Each row has a name. After each piece below comes the name of the row it's from, unless a question asks for something else. Each question is about the rows just above it. Places in a row count from 0.

[ 85  93 154 119] = pag
[101  87 153 103] = fad
[108  79 151 109] = Gol
[ 93  85 154 119] = bolu
[ 98  95 150 104] = mopom
[101] with +1 step of 1 on every entry:	[102]
Row and place where [ 85 154 119] starts:	bolu, 1
[ 93 154] begins in row and place	pag, 1
Which row holds [ 93  85 154 119]?	bolu
[93 85] begins in row and place	bolu, 0
Shift each entry of [ 98  95 150] by +1 times 1:	[ 99  96 151]
q: [ 85  93 154 119]	pag

[136 145  98 102 125 100] -> Betaf
[162  81 119 140 113 131] -> Gufud
[165  77 171  96 135 110] -> pag
[119 133 145 185 100 133] -> mopom
[109  90  80 105 139  87] -> bolu
Row and place where [119 140] starts:	Gufud, 2
Where does [133 145] start? Give its row and place.	mopom, 1
Move every entry of [133 145 185 100] by +1 step of 1.	[134 146 186 101]
Move every entry of [133 145 185] by +1 step of 1.	[134 146 186]
[125] with -1 step of 1 on every entry:	[124]

[163 116 115 141 135 137  95 117  93 152 127 133 131 154 110 128 134 127
 117 154 145 134 126 113 132 120] = Gol
[155 134 146 176 142 160 120 118  89 142 137 119 121 152 109 135 125 130
 108 144 141 143 130 114 136 113] = Betaf
[169 154 148 163 103 153 109 120  85 149 107 126 108 143 128 133 127 135
 120 171 129 103 129 101 131 116] = mopom
[157 126 115 154 124 177 117 131 106 137 136 107 121 172 115 135 149 123
 147 129 145 141 128  84 129 120] = fad
[155 137 125 153 127 177 109 131 106 142 137 111 115 159 129 131 159 130
 147 129 157 141 119 100 115 114] = Povut
[160 104 124 162 129 161 125 105  92 136 129 114 133 172  90 135 108 120
 108 131 117 141 136  85 143 115] = Gufud
[163 116 115 141 135 137  95 117  93 152 127 133 131 154 137 119 158 122
 112 122 157 141  99 129 112  91] = pag
[154 137 151 178 153 151 112 115  83 149 137 127 121 143 118 130 128 135
  96 141 149 147 120 133 130 100] = Teso
[161 114 114 143 127 154 110 117  95 146 127 122 132 167 124 132 142 123
 119 122 144 139 117 104 128 105] = Daz
[150 115 143 178 153 160 125 116  95 141 137 118 127 153  84 130 124 121
  95 140 150 147 127 133 142 113] = Pinag
[157 147 151 168 140 144 109 112  75 152 122 133 121 143 137 135 129 135
 101 136 144 141 119 123 126  90] = bolu
[169 154 151 164  98 148 112 113  79 149  99 130 111 143 121 134 109 133
 112 171 111  95 136  98 138 117] = bada
Row and place where [ 96 141 149 147] starts:	Teso, 18
Shift each entry of [128  84] by +1 times 1:	[129  85]

[126 113 137 130 139 122 118 116 123 161 121 113 160 134 120 148 142 132
 122 133 110 125 123 109 121 109 137 141 138 122 136 132 137 113 140 130
 125 137 106 135 120 151 131 141] = fad
[130 146 112 126 122 142 148 142 126  92 141 121 160 115 132 139 125 132
 141 133 149 125 132 149 124 142 138 122 114 143 133 125 118 122 121 126
 134 119 150 123 127 118 133 112] = Povut
[130 132 131 129 125 123 122 132 131 107 124 130 124 134 135 116 122 124
 123 123 133 132 129 138 134 140 118 121 127 121 119 127 123 139 126 129
 127 121 142 120 133 114 123 120] = bolu
[126 146 112 126 122 142 148 142 126  92 141 113 160 115 123 105 125 132
 141 133 149 125 132 149 124 142 138 122 114 143 133 125 118 142 121 126
 134 119 150 123 127 118 133 112] = Gol
[118 121 128 126 122 142 148 142 126  92 141 113 160 115 123 105 125 132
 141 133 149 125 132 149 124 142 138 122 114 143 133 125 118 142 121 126
 134 119 150 123 127 118 133 112] = Daz
q: [126 146 112 126 122 142 148 142 126  92 141 113 160 115 123 105 125 132
 141 133 149 125 132 149 124 142 138 122 114 143 133 125 118 142 121 126
 134 119 150 123 127 118 133 112]	Gol
Where does [118 121 127] start? Give its row and place.	bolu, 26
The row with [118 121 128 126 122 142 148 142 126  92 141 113 160 115 123 105 125 132
 141 133 149 125 132 149 124 142 138 122 114 143 133 125 118 142 121 126
 134 119 150 123 127 118 133 112] is	Daz
Move every entry of [121] by +1 step of 1.	[122]
Row and place where [124 123 123 133 132] starts:	bolu, 17

[150 151 113 148 131 108]  Gol
[144 127 113 148 131 108]  mopom
[137 128 115 108 130 120]  Daz
[149 130 106  88 130 114]  pag
[155 150 109  95 132 113]  Pinag
[164 152 120 144 130 103]  Gufud
[149 132 105 103 130 115]  fad
[105 103 132 149 130 115]  bolu
[156 177 113  85  96 102]  Betaf
Row and place where [ 88 130 114] starts:	pag, 3
Shift each entry of [109] by -1 times 1:	[108]
Row and place where [149 132 105 103] starts:	fad, 0
[144 130] begins in row and place	Gufud, 3

[105 108 108 135 130 112 146 124 107 103 149 106 128 113 133 158 125  96
 141 154 125 129 128 139 114] : Gufud
[125  96 126 148 128 118 122 121 118 147 132 130 122 113 186 132 115  85
 155 147 106 157 159 141 122] : bada
[142 130 111 145  99 121 160  95 151 115 147 134 134 116 122 151 153 144
 107 154 106 141 120 131 139] : pag
[101  89 122 126 150 109 116 141 139  88 139 117 126  70 122 161 153 130
 154 121 116 129  98 144 113] : Teso
[150 137 155 159 151 162 105  97 102 139  93 106 157  84 189 140 111  91
 154 121 116 145 159 100 112] : Daz
[100 151 138 124 135 165 158 129 144 115  85 111  99 141 116 108 135 122
 139 108 127 135 102 117 105] : Betaf
[ 89 148 150 160 165 133 123 122  95 148 135 102 115 124 139 129 140 116
 149 124 131 140 141 116 121] : Pinag
[119 130 154 110 141 165 116 144 150 149 148 106 129 107 119 124 137 124
 124 137 124 131 104 111 139] : mopom
[152 137 123 153 167 134 142 130  90 136 110 118 157 109 118 132 136 128
 101 154 116 112 137  96 129] : bolu
[150 137 155 159 151 162 105  97 102 139  93 106 157  84 189 140 111  91
 154 121 116 156  94 132 121] : Gol
Shift each entry of [162] by -1 times 1:	[161]
[150 137 155 159 151 162 105  97 102 139  93 106 157  84 189 140 111  91
 154 121 116 145 159 100 112] is in which row?	Daz
Shift each entry of [162 105  97] by +1 times 1:	[163 106  98]
Shift each entry of [130] by +1 times 1:	[131]
Shift each entry of [121] by +1 times 1:	[122]

[126 137 109 143 133 118 128] = Teso
[120 137 108 141 130 117 128] = Pinag
[ 97 153  94 147 124 105 132] = bada
[118 136 118 133 126 121 129] = Daz
[126 137 109 143 126 132 128] = pag
[126 136 109 143 133 118 128] = Gol
[110 138  89 141 117  99 126] = fad
[144 119 156 113 128 144 127] = Povut
[110 138  89 150 131 107 127] = bolu
Row and place where [120 137 108 141 130 117] starts:	Pinag, 0
Shift each entry of [137 109 143 126] by +1 times 1:	[138 110 144 127]

[128 119 123 177 124 130 136 143 126 137]  bolu
[129 113  99 135 118 141  65 147 124 124]  Pinag
[124 123 134 152 131 129  79 152 128 141]  fad
[128 119 123 177 124 130 136 143 126 135]  Povut
[142 131 150 148 139 142  88 113 128 121]  Gol
[129 123 115  82 126 125 183 107 133 114]  bada
[142 131 148 139 142 150  92 102 129 128]  Daz
[124 114 118 132 128 121 124 121 131 118]  Betaf
Where does [118 132 128 121] start? Give its row and place.	Betaf, 2
Move every entry of [123] by -1 step of 1.	[122]
[142 131 148 139 142 150] begins in row and place	Daz, 0
Move every entry of [124 121 131] by -1 step of 1.	[123 120 130]

[152 176 141 146 145 154 126]  bolu
[152 137 141 146 145 154 126]  Betaf
[108 118 117 121 120 164  96]  pag
[148 134 141 146 132 131 111]  Povut
Shift each entry of [118] by +1 times 1:	[119]
Shift each entry of [141 146 132] by -1 times 1:	[140 145 131]
Which row holds [152 137 141 146 145 154 126]?	Betaf
Move every entry of [121 120] by -1 step of 1.	[120 119]
[152 137 141 146] with -1 step of 1 on every entry:	[151 136 140 145]
Move every entry of [137] by +1 step of 1.	[138]
[118] with -1 step of 1 on every entry:	[117]

[114 140 118 152 114 120 145 120 125 118] = Gol
[141 173 128 162  75  70 151 142 129  82] = Teso
[142 114 145 115 131 170  99 104 111 108] = fad
[114 140 118 152 114 120 110 120 125 118] = Povut
[142 114 145 115 131 170  99 165 119 126] = Betaf
[114 145 115 131 170  99 165 119 126] begins in row and place	Betaf, 1
Move every entry of [99] by -1 step of 1.	[98]
[75] with -1 step of 1 on every entry:	[74]

